In the data rows, the value 128 means zero.
Here are some points, one per row:
176,172,102,123,138,111,132,155,117,130,150,153,108,069,082,116,145,144,166,087,149,130,132,082,131,085,138,134,090,084,103,113,118,170,068,121,065,151,218,167,083,139,060,113,201,113,165,133,101,023,108,163,117,096,114,109,111,137,158,120,139,098,138,137
129,136,084,112,050,158,132,096,126,161,109,131,107,160,148,183,071,149,125,113,129,146,174,133,200,133,111,165,079,124,169,166,132,135,097,224,071,121,141,154,153,105,151,066,097,131,134,106,076,080,141,192,150,144,150,110,103,129,138,107,112,119,127,128
182,088,139,133,124,109,119,125,115,115,144,102,084,178,111,214,041,137,158,125,154,106,086,111,199,113,083,177,129,157,139,131,119,192,095,117,132,172,167,114,152,149,145,117,097,061,116,130,157,142,122,138,142,124,103,135,130,076,117,106,142,137,109,113
182,098,086,090,112,122,143,160,156,106,156,087,120,140,121,195,111,156,128,197,137,173,115,060,125,141,164,180,093,118,118,163,160,113,154,182,104,143,105,124,165,158,114,120,115,130,136,076,082,172,127,124,100,069,140,136,093,118,187,128,126,114,159,131
104,155,149,087,113,213,109,138,110,132,107,115,118,133,123,105,137,130,197,150,147,176,095,104,147,085,145,095,097,187,134,164,137,158,110,068,123,129,130,108,118,116,012,162,100,137,131,146,078,071,171,144,122,087,157,155,065,099,157,093,173,147,168,100
034,127,150,124,167,136,104,131,108,120,086,134,116,115,166,051,141,104,132,105,134,106,179,122,101,100,088,113,157,114,168,074,144,061,026,114,130,145,177,182,155,124,105,117,111,099,121,188,167,176,181,096,080,077,135,162,161,133,110,092,155,087,097,129
178,196,148,112,168,173,100,115,140,128,171,192,160,134,175,128,151,114,131,146,104,122,106,119,109,169,117,153,122,099,136,205,195,123,104,132,093,133,104,131,141,160,151,168,114,111,147,112,177,179,179,124,169,156,104,162,145,174,121,100,122,053,117,108
125,117,103,150,122,102,156,117,094,147,107,081,145,111,171,127,124,128,069,148,148,095,068,133,147,100,118,080,121,093,071,127,115,110,143,130,109,122,066,084,137,119,142,118,159,156,163,117,167,138,133,157,121,147,093,119,118,075,048,111,113,125,075,131
082,122,112,138,120,128,068,119,165,085,232,111,151,146,114,131,158,165,128,145,138,187,172,101,168,154,165,158,161,152,144,193,167,086,203,111,201,155,130,089,113,140,086,140,100,124,123,144,080,118,082,146,091,133,093,088,063,103,066,124,117,102,139,114
064,133,102,163,115,172,147,141,169,070,125,173,124,103,183,178,136,152,105,088,097,085,156,154,072,110,148,128,130,152,078,132,076,162,115,161,160,086,099,119,161,138,198,102,078,148,101,119,129,130,076,100,105,132,137,095,128,093,106,151,151,116,129,172
093,096,138,082,096,121,162,145,154,125,138,112,136,162,183,167,117,116,174,109,104,082,120,196,077,139,134,120,125,129,095,156,147,151,201,123,158,125,119,117,078,112,141,119,023,192,168,050,131,083,123,071,102,104,107,141,136,139,127,181,121,071,119,114
108,087,151,129,100,075,145,144,110,137,179,095,155,162,158,117,100,106,079,159,134,140,107,107,115,126,116,105,135,187,173,091,170,120,142,145,094,165,096,098,135,134,161,084,110,123,168,142,123,137,163,160,158,141,132,126,164,130,136,146,113,171,144,161
099,159,153,080,109,135,134,124,126,124,146,125,074,096,105,096,125,166,189,157,086,106,107,158,094,143,100,132,101,153,105,130,106,136,161,190,252,082,102,108,108,128,136,073,253,174,118,112,159,163,130,129,179,056,073,127,058,185,141,132,099,114,125,139
118,158,095,117,174,109,080,136,117,149,044,129,180,093,089,107,124,078,111,055,140,149,123,072,104,155,142,087,124,200,116,132,142,146,174,149,168,108,208,105,146,107,146,096,173,090,142,112,108,115,162,090,121,131,118,148,149,168,189,124,144,220,131,128
188,074,134,094,127,153,089,095,110,117,127,101,128,173,093,162,067,093,090,132,131,108,095,132,113,112,152,186,088,131,123,157,120,182,142,189,088,127,164,121,125,152,071,098,041,170,154,161,119,115,115,132,146,115,123,088,191,130,130,062,140,063,167,135
142,117,102,188,182,140,112,123,173,138,110,152,089,161,037,202,147,117,104,107,103,133,130,094,124,121,119,157,133,118,152,146,113,055,082,105,160,119,155,110,096,127,111,144,096,170,134,148,154,044,101,138,157,071,139,109,091,130,107,134,125,074,116,131
118,154,097,036,127,113,117,125,099,168,099,093,151,127,119,135,167,091,157,131,147,153,152,125,061,135,174,144,178,186,066,088,084,112,127,126,117,147,123,132,109,132,176,165,169,149,145,135,103,078,174,149,107,106,127,152,152,161,197,083,152,167,151,085
143,131,115,117,080,080,090,126,078,160,111,139,099,091,126,151,143,139,137,140,103,136,181,124,117,159,027,125,179,128,122,061,061,147,148,143,052,124,167,118,141,105,101,157,215,186,149,121,131,150,121,086,079,137,154,095,144,137,156,110,157,143,143,115
184,185,107,174,152,129,149,116,103,114,115,135,123,168,181,109,100,085,116,137,109,095,143,217,083,118,094,116,156,096,111,122,193,180,097,125,238,127,155,121,120,110,169,120,159,129,122,109,110,120,057,134,141,059,121,134,103,111,103,144,106,136,126,166
123,127,147,174,086,179,111,147,154,129,086,153,141,150,104,110,146,089,075,125,089,141,100,148,098,123,114,162,099,143,121,073,133,138,129,082,125,145,097,164,069,147,171,127,109,074,175,117,106,219,080,154,166,157,126,126,132,100,142,131,119,113,108,141
089,109,174,175,131,121,208,103,106,109,144,102,155,128,101,155,140,112,096,112,139,130,159,148,164,152,089,136,102,137,143,159,136,141,068,081,154,148,119,142,140,123,157,226,137,152,102,090,105,135,133,109,154,180,125,086,145,103,095,131,143,110,127,166
100,112,107,150,177,129,135,170,119,176,152,159,089,147,137,079,132,116,070,133,141,099,142,086,111,160,149,144,152,095,105,069,170,144,133,188,123,114,139,148,108,098,149,160,087,115,113,142,141,172,077,141,170,119,133,095,112,124,111,129,140,151,123,143
144,067,141,163,131,095,142,114,109,126,177,129,100,127,127,093,138,051,046,121,132,162,103,158,131,093,199,074,137,077,108,153,111,131,158,093,122,142,109,137,171,145,143,164,143,107,086,138,138,142,128,156,147,132,102,144,075,109,115,158,098,211,110,109
118,154,163,156,123,097,096,177,120,107,054,096,140,182,169,148,140,122,159,124,128,137,089,098,152,172,149,061,129,152,072,031,108,067,156,106,104,132,172,114,117,180,100,161,169,118,135,144,116,092,132,119,112,174,122,162,127,162,139,115,123,190,170,094
115,165,142,127,066,174,120,151,107,083,103,125,150,110,118,131,186,119,160,141,138,126,163,116,179,174,139,151,181,090,150,108,115,077,150,070,152,156,177,078,138,108,181,096,153,109,116,129,175,097,138,079,193,169,129,117,197,123,153,146,156,111,105,148
148,109,135,079,133,106,151,100,104,073,086,127,186,085,137,141,143,120,145,143,186,142,134,143,091,136,096,136,175,151,126,088,078,103,150,165,069,159,154,127,076,130,058,131,121,156,143,107,121,107,144,103,121,155,142,164,085,148,144,075,126,204,138,164
102,157,166,130,089,136,151,123,129,112,093,119,106,089,119,088,086,109,155,120,077,145,155,118,173,154,150,138,130,156,191,160,107,075,070,143,139,148,078,105,091,078,088,112,120,080,140,118,206,141,128,147,148,137,099,100,171,216,092,126,160,203,121,161
170,115,135,101,153,169,221,115,132,170,094,144,142,098,103,114,100,147,127,129,101,148,166,190,122,167,172,139,155,119,176,106,134,047,144,114,148,130,110,110,138,124,062,093,141,096,120,131,148,174,138,123,135,208,097,114,143,133,108,130,105,084,133,113
107,091,100,129,083,168,148,130,163,159,154,140,162,146,161,210,104,134,075,131,162,126,140,104,093,123,088,137,102,066,125,189,131,188,112,144,106,078,148,140,108,140,158,115,158,152,115,184,130,189,131,124,105,136,135,136,205,185,113,123,119,241,095,159
135,131,098,148,114,124,106,131,134,147,171,106,148,117,137,117,169,152,085,127,094,094,118,162,127,171,123,206,103,147,114,091,179,132,095,098,099,104,111,106,191,114,123,137,053,148,102,074,181,087,093,097,115,161,132,144,101,143,129,136,127,173,061,123
115,093,151,157,146,142,143,122,147,122,175,078,150,079,098,156,126,094,152,139,067,121,097,137,099,145,107,092,140,111,126,143,175,144,078,130,117,111,156,158,122,139,226,102,174,096,110,098,157,091,084,145,121,152,190,129,168,100,086,093,120,123,130,142
Along one direction, these points spread out more than along any other. Take the direction at right angles to it along which they spread out most. Then take the direction at right angles to both along which they spread out most. Go by this last direction. For each point below, how far along it does it lie, from 0 to 99? 50 is the average, and the first point above lies past it. One standard deviation of the points above along it is 16.
125,117,103,150,122,102,156,117,094,147,107,081,145,111,171,127,124,128,069,148,148,095,068,133,147,100,118,080,121,093,071,127,115,110,143,130,109,122,066,084,137,119,142,118,159,156,163,117,167,138,133,157,121,147,093,119,118,075,048,111,113,125,075,131 -> 38
034,127,150,124,167,136,104,131,108,120,086,134,116,115,166,051,141,104,132,105,134,106,179,122,101,100,088,113,157,114,168,074,144,061,026,114,130,145,177,182,155,124,105,117,111,099,121,188,167,176,181,096,080,077,135,162,161,133,110,092,155,087,097,129 -> 57
099,159,153,080,109,135,134,124,126,124,146,125,074,096,105,096,125,166,189,157,086,106,107,158,094,143,100,132,101,153,105,130,106,136,161,190,252,082,102,108,108,128,136,073,253,174,118,112,159,163,130,129,179,056,073,127,058,185,141,132,099,114,125,139 -> 86
188,074,134,094,127,153,089,095,110,117,127,101,128,173,093,162,067,093,090,132,131,108,095,132,113,112,152,186,088,131,123,157,120,182,142,189,088,127,164,121,125,152,071,098,041,170,154,161,119,115,115,132,146,115,123,088,191,130,130,062,140,063,167,135 -> 37
089,109,174,175,131,121,208,103,106,109,144,102,155,128,101,155,140,112,096,112,139,130,159,148,164,152,089,136,102,137,143,159,136,141,068,081,154,148,119,142,140,123,157,226,137,152,102,090,105,135,133,109,154,180,125,086,145,103,095,131,143,110,127,166 -> 49
082,122,112,138,120,128,068,119,165,085,232,111,151,146,114,131,158,165,128,145,138,187,172,101,168,154,165,158,161,152,144,193,167,086,203,111,201,155,130,089,113,140,086,140,100,124,123,144,080,118,082,146,091,133,093,088,063,103,066,124,117,102,139,114 -> 82
148,109,135,079,133,106,151,100,104,073,086,127,186,085,137,141,143,120,145,143,186,142,134,143,091,136,096,136,175,151,126,088,078,103,150,165,069,159,154,127,076,130,058,131,121,156,143,107,121,107,144,103,121,155,142,164,085,148,144,075,126,204,138,164 -> 40
104,155,149,087,113,213,109,138,110,132,107,115,118,133,123,105,137,130,197,150,147,176,095,104,147,085,145,095,097,187,134,164,137,158,110,068,123,129,130,108,118,116,012,162,100,137,131,146,078,071,171,144,122,087,157,155,065,099,157,093,173,147,168,100 -> 72
182,098,086,090,112,122,143,160,156,106,156,087,120,140,121,195,111,156,128,197,137,173,115,060,125,141,164,180,093,118,118,163,160,113,154,182,104,143,105,124,165,158,114,120,115,130,136,076,082,172,127,124,100,069,140,136,093,118,187,128,126,114,159,131 -> 46
144,067,141,163,131,095,142,114,109,126,177,129,100,127,127,093,138,051,046,121,132,162,103,158,131,093,199,074,137,077,108,153,111,131,158,093,122,142,109,137,171,145,143,164,143,107,086,138,138,142,128,156,147,132,102,144,075,109,115,158,098,211,110,109 -> 39
